In the data rows, zero lies at 4.5, halfway between 4 and 5.
Some points:
[3 3 3 6 3 3 5 4 4 4 5 6 6 3 4 3 4 5 4 5 4 5 5 4 9 3 4 4 4 5 3 4]
[5 3 4 4 3 3 5 5 4 3 5 5 4 4 4 7 4 4 5 4 4 5 5 3 9 2 4 5 4 5 6 4]
[9 3 3 4 3 9 5 4 5 6 6 8 4 4 3 4 4 4 3 5 9 5 3 7 3 9 5 4 8 4 3 9]
[3 4 4 5 3 3 5 4 4 5 5 5 5 4 5 4 4 5 6 5 4 4 5 5 9 6 5 4 6 5 4 4]
[4 3 5 4 3 5 5 5 4 4 4 6 5 3 5 5 4 3 5 4 4 6 6 3 3 2 4 7 3 5 7 3]
[6 3 4 5 3 5 5 5 4 4 5 7 5 3 5 6 4 3 5 4 4 7 7 3 3 3 4 6 3 5 8 3]
[3 4 3 5 3 4 5 4 5 3 5 4 5 3 4 5 4 3 4 5 5 3 3 8 3 5 6 3 6 4 3 6]
[4 4 3 6 3 4 5 4 4 3 6 7 5 3 4 5 4 6 5 7 5 5 5 4 9 5 4 4 5 5 3 4]
[3 9 7 3 9 7 3 6 7 3 3 3 3 9 6 3 6 6 2 3 3 5 3 5 3 5 4 3 3 4 4 3]
[3 7 7 4 8 4 4 5 6 5 3 2 3 6 5 3 6 7 2 4 4 4 4 3 2 3 4 3 3 4 5 3]
[3 3 4 4 3 3 4 5 4 4 4 4 6 4 5 2 4 5 8 3 3 3 5 3 4 4 4 6 4 6 3 3]
[3 9 7 6 9 4 4 6 6 9 4 3 3 9 7 3 6 7 3 5 5 5 5 4 3 4 4 3 3 4 6 4]
[6 4 3 5 3 3 4 4 5 3 5 5 5 3 2 3 4 4 5 5 7 4 3 7 4 9 5 3 9 4 3 9]
[3 4 6 6 5 3 4 5 5 7 3 3 4 5 4 3 5 7 4 4 5 3 8 3 4 3 5 5 3 5 6 4]
[9 2 3 4 3 9 6 4 4 6 7 6 4 5 3 4 4 3 2 5 7 5 3 7 2 9 7 4 8 4 2 9]
[4 3 4 5 3 6 5 5 4 4 4 6 5 3 6 6 4 3 5 4 4 7 7 3 3 3 4 6 3 5 8 4]
[5 3 4 5 3 4 5 5 4 3 5 6 4 4 4 8 4 4 5 5 4 6 6 3 7 3 4 5 4 5 6 4]
[9 3 3 3 3 9 5 3 4 6 7 6 5 4 3 4 4 3 2 5 9 5 2 6 3 8 6 3 7 4 2 8]
[3 3 5 3 3 3 4 5 4 2 3 3 5 4 4 3 5 3 8 3 3 2 4 3 4 2 4 9 3 5 6 4]
[2 3 5 4 4 3 4 5 4 5 4 2 2 5 4 5 5 4 2 4 5 5 4 2 3 3 5 4 2 4 4 3]
[5 6 4 7 4 4 5 5 5 2 5 5 6 3 5 8 4 5 7 7 5 4 4 7 9 9 5 3 5 5 7 3]
[3 9 7 4 8 3 3 5 6 3 3 2 3 4 4 2 6 5 2 3 3 3 3 3 2 4 4 3 2 4 4 4]
[9 3 3 3 3 9 5 3 4 5 7 6 4 4 2 4 4 3 2 5 8 5 2 7 2 7 5 3 7 3 2 8]
[3 9 8 4 9 8 4 6 7 8 4 3 4 9 8 3 6 7 3 4 3 4 4 5 3 7 4 3 4 4 7 4]
[5 3 4 5 3 5 5 4 4 2 5 7 5 3 4 8 4 4 3 7 5 5 4 3 5 2 4 4 4 5 3 4]
[6 3 4 5 4 5 5 5 4 4 5 8 4 4 5 9 4 4 7 5 5 7 7 3 6 3 4 5 4 5 6 4]
[3 3 5 4 3 3 4 4 4 4 4 3 5 3 6 4 5 3 9 3 3 3 3 4 3 3 5 6 5 5 2 8]
[2 4 5 4 4 2 4 5 4 5 3 2 3 4 3 3 5 5 3 4 4 4 7 2 3 3 4 5 2 4 4 3]
[9 5 3 5 3 3 4 4 5 2 5 7 5 2 2 4 4 4 5 9 8 3 3 5 5 6 4 3 8 4 3 6]
[2 5 5 4 6 4 4 5 6 5 3 2 2 8 5 4 5 6 2 4 4 5 4 3 3 3 5 3 3 4 4 3]
[3 3 4 4 3 3 4 5 4 3 4 4 5 4 5 2 4 5 9 3 3 4 6 3 6 3 4 5 4 6 4 3]
[5 3 4 4 3 5 5 4 4 4 5 6 5 3 5 6 4 4 5 4 4 7 6 3 4 2 4 6 3 5 8 4]
[3 3 3 4 3 4 5 5 4 2 5 3 6 4 6 6 4 3 3 4 4 3 3 8 5 5 5 4 5 5 3 3]
[4 3 3 3 2 2 4 3 4 3 5 4 5 4 2 2 4 5 4 4 4 3 2 6 4 9 6 3 6 4 2 6]
[3 4 6 5 3 3 4 5 4 3 3 3 4 4 3 2 5 4 9 3 4 2 7 3 3 3 4 9 3 5 6 5]
[6 4 3 6 3 4 5 4 5 3 5 5 5 2 2 5 4 3 5 7 6 3 2 7 3 6 5 3 7 4 3 7]
[3 3 5 4 3 3 4 4 4 4 4 5 4 3 5 4 4 3 4 4 4 5 7 2 3 2 4 7 3 5 6 3]
[4 3 5 5 3 4 5 4 4 8 4 5 4 3 6 5 5 3 5 4 6 6 7 2 2 3 5 8 3 4 8 3]
[3 4 3 5 3 3 5 3 4 3 5 4 5 3 3 3 4 7 4 4 5 4 3 8 8 9 5 3 7 5 2 4]
[6 3 4 4 3 5 5 4 4 2 5 7 5 3 4 8 4 3 4 6 4 7 4 3 4 2 3 4 3 5 6 4]
[2 3 4 4 2 3 4 4 4 9 5 3 6 6 4 3 5 5 5 3 2 3 2 9 4 9 6 3 9 4 2 9]
[3 4 5 5 3 3 4 5 4 6 4 3 4 4 5 3 5 5 4 4 4 3 8 2 4 3 5 7 3 5 7 4]
[4 2 5 4 3 4 5 4 4 6 4 5 5 3 6 4 4 3 4 4 5 6 6 2 2 2 4 7 2 4 9 3]
[3 3 3 5 3 4 5 4 4 2 6 3 6 3 5 7 4 3 2 4 3 4 2 8 5 4 5 3 5 4 3 3]
[2 5 6 5 4 2 4 5 5 4 3 3 3 4 4 2 5 6 3 4 4 3 6 3 3 3 4 5 3 4 5 4]
[3 3 3 4 3 4 5 5 4 3 5 3 6 5 8 5 5 2 4 3 3 3 3 9 3 3 6 4 6 4 2 6]
[2 6 6 4 8 5 4 6 6 6 3 2 3 9 5 4 6 5 2 4 4 6 3 4 3 3 4 3 3 4 4 3]
[6 3 4 5 3 5 5 4 4 3 5 7 5 4 4 9 4 4 5 6 4 7 6 3 7 2 4 4 5 6 7 4]
[2 3 5 3 2 3 4 4 3 7 4 3 6 6 8 2 5 4 7 2 2 3 2 7 4 3 4 4 6 5 1 6]
[6 4 4 6 3 6 5 4 4 4 5 9 5 3 5 9 4 4 6 7 5 7 6 3 5 3 4 4 5 4 5 4]
[2 7 7 5 5 3 4 5 5 5 3 2 3 5 5 3 5 8 3 4 4 4 5 3 2 3 4 4 3 4 5 4]
[3 3 4 4 3 3 4 4 4 2 5 3 5 4 4 3 4 5 6 3 3 4 5 3 8 3 4 5 4 6 3 3]
[4 3 4 4 3 3 4 4 4 2 5 4 4 3 3 6 4 3 6 4 4 3 4 3 8 2 4 4 5 5 4 4]
[3 9 8 3 9 6 3 6 7 6 3 3 3 9 7 3 6 6 3 4 3 4 3 4 2 6 4 3 3 4 5 4]
Along one direction, these points spread out more than along any other. Take the direction at right angles to it along which they spread out most. Go by this last direction. Where along it does each point below lie, from 0 to 99? 50 is the average, and the first point above lies past it. One standard deviation of the points above along it is 16.
[3 3 3 6 3 3 5 4 4 4 5 6 6 3 4 3 4 5 4 5 4 5 5 4 9 3 4 4 4 5 3 4] 61
[3 4 6 5 3 3 4 5 4 3 3 3 4 4 3 2 5 4 9 3 4 2 7 3 3 3 4 9 3 5 6 5] 62
[2 3 5 3 2 3 4 4 3 7 4 3 6 6 8 2 5 4 7 2 2 3 2 7 4 3 4 4 6 5 1 6] 39
[3 4 5 5 3 3 4 5 4 6 4 3 4 4 5 3 5 5 4 4 4 3 8 2 4 3 5 7 3 5 7 4] 59
[3 3 5 3 3 3 4 5 4 2 3 3 5 4 4 3 5 3 8 3 3 2 4 3 4 2 4 9 3 5 6 4] 64
[6 3 4 5 3 5 5 5 4 4 5 7 5 3 5 6 4 3 5 4 4 7 7 3 3 3 4 6 3 5 8 3] 71
[4 2 5 4 3 4 5 4 4 6 4 5 5 3 6 4 4 3 4 4 5 6 6 2 2 2 4 7 2 4 9 3] 68
[3 4 3 5 3 4 5 4 5 3 5 4 5 3 4 5 4 3 4 5 5 3 3 8 3 5 6 3 6 4 3 6] 42
[3 3 3 4 3 4 5 5 4 3 5 3 6 5 8 5 5 2 4 3 3 3 3 9 3 3 6 4 6 4 2 6] 42
